Each pair is two rows. How far apart are they, by a hidden measure? 0 means very close, and 40 very far. Two or three weighted sums of its numbers give each row a place; it is the straight-line distance between the places.
array([-0.73, -0.59, 0.02, 0.75, 0.45, -0.34, 0.97, -0.97, 0.96, 0.96])
array([-0.03, -1.20, -0.15, 0.82, 0.91, 0.44, 0.25, -1.22, -0.37, -0.21]) 6
array([-0.95, -0.68, -0.93, 0.42, 0.38, -0.07, 1.16, -0.85, 0.86, 0.11])
array([0.25, -0.30, -0.09, 1.02, -0.30, -1.15, 1.04, -0.23, 1.43, 0.95]) 33
array([-0.84, 0.53, 1.30, -0.13, 1.00, 0.76, -0.39, 0.31, -0.22, -0.88])
array([-1.67, 0.02, -1.52, 0.65, 0.36, 0.09, 1.71, -0.31, 2.38, -0.29]) 15
array([-1.26, -0.36, -1.17, 0.13, 0.26, 0.21, 1.39, -0.83, 1.61, -0.02])
array([-1.07, 0.14, 1.21, 0.20, 1.10, 2.22, 0.40, 0.03, 0.27, -0.37]) 19
array([0.60, -1.11, -0.83, 0.37, 0.29, 0.29, -0.26, -0.49, -0.83, 0.87])
array([1.31, 0.76, -0.29, -1.34, -1.19, 0.09, -1.31, 0.22, -1.50, 0.16]) 16
array([0.55, -0.80, -0.62, -0.18, 0.27, 0.80, -0.52, -0.39, -0.40, 0.01])
array([1.38, 0.37, 0.33, -1.40, -0.49, -0.44, -1.52, 0.54, -1.04, -1.16]) 12
array([1.20, 0.17, -0.21, -1.08, -0.40, -0.41, -0.95, 0.27, -1.06, -0.92])
array([0.49, 1.12, 0.97, -0.91, -1.35, -0.39, -1.14, 1.46, -0.68, -0.41]) 10
array([0.52, -1.06, -0.49, 0.65, 0.17, -0.33, 0.10, -0.60, 0.08, 1.42])
array([-0.97, -0.61, -1.29, 0.84, 0.37, -1.57, 1.86, -0.78, 1.91, 1.02]) 10
array([1.40, 0.86, -0.18, -0.87, -0.81, 0.14, -1.14, 0.40, -1.23, 0.12])
array([-0.21, 1.27, 1.36, 0.26, -0.15, 1.39, -0.82, 1.13, -0.61, -0.39]) 19
array([0.20, -1.44, -0.67, 0.50, -0.63, -0.42, -0.29, -1.00, 0.14, 1.62])
array([-1.20, -1.04, -1.42, 0.88, 0.23, -1.39, 1.47, -1.43, 1.53, 1.20]) 12
array([0.98, 0.21, 0.67, -0.61, -0.14, 0.39, -0.71, 0.56, -1.09, -0.13])
array([1.69, 2.49, 1.46, -1.77, -1.45, -0.18, -1.71, 2.56, -1.11, -1.38]) 26
array([-0.49, -0.54, -0.69, 1.24, 0.55, -1.39, 1.10, -0.71, 1.24, 1.91])
array([0.59, 0.87, 1.24, -0.83, -1.20, 0.87, -1.24, 0.85, -1.26, -0.07]) 15
array([-0.70, -0.20, -1.80, 0.07, 0.28, -1.08, 1.64, -0.40, 1.98, 0.59])
array([-0.41, -1.14, -0.01, 1.29, 0.84, 0.73, -0.19, -1.36, -0.19, 0.25]) 35
array([-0.17, -0.45, 0.45, 0.09, 0.44, 1.78, -0.14, -0.02, 0.11, 0.10])
array([-0.62, -0.04, -1.27, 0.63, 0.72, -0.76, 1.53, -0.61, 1.39, 0.99]) 6
array([0.57, -0.42, -0.73, 0.65, -0.34, 0.12, -0.12, -0.28, -0.39, 0.73])
array([1.70, 1.15, -0.36, -1.36, -1.04, -0.83, -0.93, 0.54, -1.11, -1.27]) 17
array([0.68, -0.16, -0.12, 0.17, -0.10, -0.50, -0.44, 0.31, -0.29, 0.62])
array([-0.26, -0.59, -0.28, 0.03, 0.51, 0.85, 0.04, -0.27, 0.21, 0.93]) 19
array([0.79, -0.71, -0.69, 0.30, -0.07, -0.50, -0.48, -0.24, -0.66, 0.83])
array([-0.07, -1.45, -0.06, 1.61, 0.25, -1.59, 0.13, -1.43, 0.32, 1.29]) 28
array([-0.78, 0.91, 2.07, -0.28, -1.32, 3.00, -0.69, 1.03, -0.50, 0.06])
array([-0.83, -1.07, -0.16, 1.37, 0.96, -1.17, 1.33, -1.10, 1.55, 0.78]) 24
array([0.07, -0.94, 0.32, 0.85, 2.07, 0.38, 0.05, -1.38, -0.22, -1.22])
array([2.03, 3.43, 0.07, -3.56, -2.90, -0.87, -2.48, 3.39, -1.18, -2.77]) 39
array([-1.19, 0.22, -1.91, 0.38, 0.23, -0.33, 1.67, -0.26, 1.51, -0.16])
array([-0.73, -0.72, -1.11, 0.48, 0.27, -1.12, 0.97, -0.43, 1.53, 0.80]) 16
array([-0.80, -0.45, 0.01, 0.42, 0.67, -0.48, 0.96, -0.43, 1.51, 0.59])
array([0.68, 0.72, -0.05, -0.23, -0.40, 0.21, -0.45, 0.45, -0.89, 0.14]) 9
array([0.09, -0.53, 0.27, 0.26, 1.25, 1.32, 0.32, -1.17, -0.48, -1.33])
array([1.29, 1.35, -0.41, -0.79, -1.02, 0.15, -1.16, 0.76, -1.38, -0.13]) 6
array([0.68, 0.19, 0.46, -1.00, -0.31, -1.52, -0.87, 0.52, -0.64, -0.94])
array([-0.27, -1.48, -0.62, 0.28, 0.31, 0.44, 0.21, -1.05, -0.01, 0.30]) 20
array([-0.01, 1.00, 1.40, -0.95, -2.04, 0.72, -1.55, 2.16, -1.09, 0.05])
array([0.25, -1.08, -0.43, 0.61, -0.06, -0.04, -0.17, -0.48, -0.32, 1.86]) 16
array([1.17, 1.45, 0.43, -1.47, -1.68, 0.20, -1.42, 1.66, -1.38, -0.89])
array([-2.14, 0.45, -0.02, 0.44, -0.62, 1.06, 0.92, 0.68, 1.69, 0.39]) 8
array([0.06, -0.03, -1.19, 0.29, 0.36, -1.22, 0.02, -0.01, 0.55, 0.62])
array([1.15, -0.27, 0.59, 0.01, 0.96, -0.40, -0.36, -0.82, -0.85, -0.36]) 13
array([-0.35, -0.85, 0.11, 0.36, 1.43, -0.53, 0.59, -1.07, 0.04, -0.48])
array([-0.98, -1.62, -0.20, 0.45, 0.19, -0.54, 0.42, -0.73, 0.04, 0.44]) 28
array([-0.97, -0.46, -1.47, 0.65, 0.52, -1.63, 1.46, -0.78, 2.01, 0.44])
array([1.65, 0.41, -1.27, -0.58, -0.57, -0.28, -0.41, 0.10, -0.48, 0.95]) 8
array([-1.85, 1.07, 1.38, -0.11, 0.20, 2.97, 0.77, 1.13, 1.15, -0.60])
array([2.22, 3.55, 0.24, -3.67, -2.62, -0.78, -2.45, 3.01, -1.39, -2.58]) 9
array([0.57, 0.14, -0.21, -1.18, -0.65, -0.61, -0.88, 0.17, -0.87, -0.91])
array([0.10, 0.63, 1.12, 0.04, 0.94, 0.62, -0.05, 0.38, -0.63, -0.77]) 30
array([-0.84, 0.11, 0.95, 0.36, 2.03, 0.59, 0.59, -0.53, -0.24, -1.37])
array([2.13, 2.23, -0.56, -2.83, -1.56, -1.13, -2.02, 1.77, -1.34, -1.74]) 14
array([1.36, 1.58, -0.23, -1.60, -1.92, -0.02, -1.30, 1.55, -1.21, -0.11])
array([-0.50, -0.53, -0.45, 0.45, 0.25, 0.55, 0.73, -0.49, 0.16, 0.44]) 12
array([0.47, -0.22, 0.13, -0.85, -0.16, -1.95, -0.78, 0.27, -0.83, -1.43])
array([-0.80, -1.43, -0.51, 1.14, 1.14, -0.08, 0.64, -1.12, 0.59, 0.00]) 9
array([-0.73, -0.78, 0.12, 0.79, 1.01, -0.42, 1.08, -0.98, 0.77, 0.42])
array([-0.54, 0.05, 0.49, -0.23, 0.90, 2.19, 0.05, -0.55, -0.29, -1.58]) 15
array([1.14, 1.25, -0.67, -2.07, -0.96, -0.66, -1.62, 1.21, -1.27, -0.33])
array([1.97, 2.35, 0.04, -2.27, -1.47, -0.95, -1.74, 1.63, -1.19, -2.39]) 30
array([0.76, 0.42, 0.39, -0.82, -0.38, -1.17, -1.15, 0.59, -0.70, -0.99])
array([0.78, 0.15, -0.20, -1.02, -0.61, -0.14, -1.08, 0.36, -1.29, -0.88]) 18
array([-0.72, -0.12, 0.89, 0.58, 1.75, 0.61, 0.36, -0.97, -0.45, -1.50])
array([1.48, 1.94, 0.80, -1.76, -1.85, -0.89, -1.80, 2.10, -1.27, -1.52]) 7
array([0.47, -0.40, -0.49, 0.64, 0.21, 0.17, 0.00, -0.50, -0.76, 0.46])
array([0.55, -0.73, -1.09, 0.68, -0.17, 0.02, 0.01, -0.51, -0.57, 1.24]) 10
array([2.24, 2.84, -1.31, -3.02, -1.75, -1.54, -1.79, 2.15, -1.38, -2.41])
array([0.98, 1.06, -0.55, -1.78, -1.48, 0.06, -1.21, 1.11, -1.28, -0.45]) 23
array([0.03, -1.73, -0.74, 1.05, 0.06, -0.67, 0.43, -1.17, 0.56, 1.38])
array([-0.38, -0.02, 0.05, 0.86, 0.85, 0.91, 1.38, -0.67, 0.72, -0.09]) 35
array([-1.07, -0.77, 0.78, 0.43, 0.85, 2.18, 0.24, -0.78, -0.02, -0.06])
array([-1.23, -0.77, -1.03, 0.24, 0.26, -0.38, 1.46, -0.74, 1.31, 0.07]) 13
array([1.28, -0.15, -0.08, -0.32, 0.08, -0.37, -0.91, -0.33, -1.16, -0.79])
array([-0.87, 0.28, 2.08, 0.23, -1.00, 0.92, 0.08, 2.03, 0.21, 1.12]) 22
array([-0.70, -0.40, -0.95, 1.19, 0.61, -1.15, 1.55, -0.42, 2.00, 1.44])
array([1.82, 1.90, 0.08, -1.78, -0.78, -1.10, -1.26, 1.44, -0.88, -1.44]) 21
array([-0.73, -0.80, -0.38, 1.21, 0.64, -0.97, 1.53, -0.95, 0.96, 0.77])
array([2.47, 2.18, 0.14, -2.46, -0.61, -1.65, -1.22, 0.56, -0.98, -2.44]) 33
array([-0.23, -0.92, -0.55, 0.67, 0.36, -0.62, -0.17, -0.26, 0.15, -0.07])
array([-0.86, 0.51, 1.57, 0.05, 0.53, 0.29, -0.57, 0.59, -0.59, -0.38]) 23
array([-0.58, -0.45, 0.34, -0.08, 0.89, 1.56, 0.49, -0.52, -0.03, -0.21])
array([1.40, 1.65, -0.74, -2.16, -1.12, -0.91, -1.60, 1.41, -0.37, -2.10]) 15
array([-1.18, 1.14, 2.74, -0.53, -1.37, 1.80, -0.53, 2.24, 0.23, 1.15])
array([0.89, 2.51, 1.96, -1.97, -3.28, 1.15, -2.24, 3.35, -1.61, -0.41]) 5
array([1.49, -0.31, 0.39, -0.24, 0.47, -0.37, -0.26, -0.82, -0.82, -0.87])
array([0.47, -0.96, -1.05, 0.95, -0.31, -0.96, -0.06, -0.77, 0.20, 1.68]) 20
array([-0.52, 0.92, 2.15, -0.21, -0.66, 0.98, -0.58, 1.43, -0.66, 0.52])
array([0.73, -0.37, -0.42, -0.04, 0.38, 0.64, -0.58, -0.66, -0.49, 0.05]) 14
array([-0.71, -0.56, -1.93, 1.03, 0.75, -1.65, 1.76, -0.46, 1.56, 0.91])
array([1.42, 1.20, -0.03, -2.14, -1.60, 0.26, -1.71, 1.67, -1.49, -0.11]) 22
array([-1.20, -1.21, -0.61, 1.11, 0.55, -0.56, 1.24, -1.12, 1.14, 0.98])
array([0.82, -0.42, 0.39, -0.34, -0.15, -0.09, -0.50, -0.97, -1.22, -0.46]) 10
array([-1.14, 0.12, 1.76, -0.17, 1.25, 0.65, 0.28, 0.04, -0.38, -0.93])
array([-0.74, -1.03, -0.59, 0.83, 0.13, -0.57, 0.54, -0.58, 0.60, -0.18]) 29
array([1.13, 0.07, 1.47, -0.45, 1.36, -0.72, -0.89, -0.50, -0.30, -1.65])
array([0.32, -1.23, 0.17, 0.55, 0.56, 0.45, -0.04, -1.58, -0.52, 0.15]) 31
array([0.50, 0.72, 0.99, -0.80, -1.02, 0.85, -1.64, 1.39, -1.37, -0.62])
array([-1.51, 0.66, -0.50, 0.34, 0.02, 1.14, 1.07, 0.55, 1.87, -0.25]) 9
array([-0.90, 0.62, 2.02, -0.32, -0.68, 1.87, -0.50, 1.46, -0.69, 0.47])
array([0.97, -0.70, 0.57, -0.21, 0.87, -0.25, -0.18, -0.49, -1.17, -0.64]) 16
array([-1.35, 0.10, -1.09, 0.95, 0.31, -0.79, 1.46, -0.43, 1.77, 1.10])
array([-0.35, -0.06, -0.05, -0.26, 1.32, 1.69, 0.07, -0.78, -0.37, -1.27]) 12
array([0.94, -0.51, 0.53, 0.03, 0.36, 1.27, 0.15, -1.15, -0.30, -0.07])
array([1.22, 0.92, 1.64, -0.49, -0.97, 0.53, -1.23, 0.93, -0.85, 0.04]) 12
array([0.89, 0.54, 0.44, -1.29, -0.33, -0.15, -1.06, 0.17, -1.11, -1.39])
array([0.84, -0.41, -0.39, -0.12, -0.09, 0.06, -0.29, -0.47, -0.70, -0.38]) 11
array([-1.01, -0.51, -1.18, 0.51, 0.36, -0.58, 1.60, -0.58, 1.40, 0.48])
array([1.49, 1.09, -0.49, -1.28, -0.26, -1.87, -0.59, 0.37, -0.58, -1.64]) 26
array([0.79, 0.55, 1.08, -0.67, -1.19, 0.63, -0.87, 0.77, -1.07, 0.57])
array([-0.48, -1.00, -0.24, 0.50, 0.89, 0.31, 0.21, -0.79, 0.15, 0.56]) 10
array([1.10, 1.69, 0.81, -2.17, -1.65, -0.55, -1.74, 1.91, -1.04, -1.85])
array([-1.00, 0.30, -0.87, 0.97, 0.06, -1.60, 1.46, -0.15, 1.95, 1.33]) 17
array([-1.23, -0.72, 0.49, 0.96, 1.56, -0.05, 0.73, -1.00, 0.26, -0.27])
array([-0.43, -0.68, 0.38, 0.03, 1.10, 1.78, 0.28, -0.16, 0.16, -0.23]) 20
array([1.15, 1.15, -0.77, -1.61, -1.19, 0.00, -1.72, 1.07, -1.06, -0.17])
array([-1.27, -1.04, 0.01, 1.11, 0.86, -1.13, 1.52, -1.10, 1.41, 0.90]) 18
array([-0.97, -0.08, 1.79, 1.00, 0.31, 0.83, 0.41, 0.49, 0.53, 0.30])
array([1.26, 1.03, -0.22, -1.17, -0.17, -1.64, -1.06, 0.56, -0.75, -1.92]) 6
array([-1.04, -0.94, -0.28, 0.90, 1.29, -0.65, 1.24, -1.01, 1.20, 0.77])
array([-0.93, -0.79, -1.25, 0.41, 0.45, -0.80, 1.31, -0.76, 1.00, 0.11]) 15
array([-0.76, -1.00, 0.69, 0.84, 0.63, -0.06, 0.39, -0.88, 0.44, -0.18])
array([-0.99, -1.32, -0.18, 0.99, 0.60, -0.26, 0.53, -0.91, 0.48, 0.82]) 13
array([-0.10, -1.10, 0.46, 0.57, 1.32, 0.90, 0.14, -1.04, -0.68, -0.61])
array([-0.69, 0.65, 2.01, -0.40, -0.91, 1.37, -0.28, 1.40, -1.01, 0.27]) 22
array([0.46, -0.40, -1.07, 0.31, -0.40, -0.80, -0.19, -0.33, -0.17, 1.58])
array([1.66, 1.22, -0.66, -1.61, -1.07, -1.17, -1.52, 1.66, -0.53, -1.84]) 16
array([-0.22, -0.80, -0.13, 0.93, 0.72, -0.11, -0.14, -0.20, -0.44, 0.79])
array([-0.85, -0.22, 1.92, 0.77, 1.33, 1.43, 0.21, 0.10, -0.20, -0.77]) 18
array([0.74, 0.07, 0.02, -0.45, 0.25, -0.17, -0.58, -0.03, -0.89, -0.89])
array([0.53, 0.30, -0.13, -0.11, -0.11, -0.03, -0.68, 0.15, -0.65, 0.43]) 3
array([-0.54, -0.40, 0.49, 0.34, 1.10, 1.47, 0.19, -0.60, -0.02, -0.43])
array([0.22, -0.40, -0.22, 0.69, 0.05, -0.19, -0.28, -0.25, -0.05, 0.51]) 18
array([-0.14, -1.01, -0.48, 0.44, 0.71, 1.17, 0.50, -0.95, -0.19, -1.06])
array([-0.49, -0.87, -0.62, 0.74, 0.49, -0.36, 0.51, -0.94, 0.72, 0.91]) 9
array([-0.56, -0.59, -0.80, 1.34, 0.57, -1.06, 1.53, -0.50, 1.03, 1.33])
array([1.41, 1.03, 0.29, -2.01, -1.99, 0.15, -1.42, 0.99, -1.32, -1.33]) 18
array([0.31, -0.11, 0.34, 0.28, 1.49, 0.65, 0.39, -0.75, -0.16, -1.01])
array([-1.91, -0.98, -0.03, 0.91, 0.61, 0.58, 0.85, -0.33, 1.15, 0.51]) 32
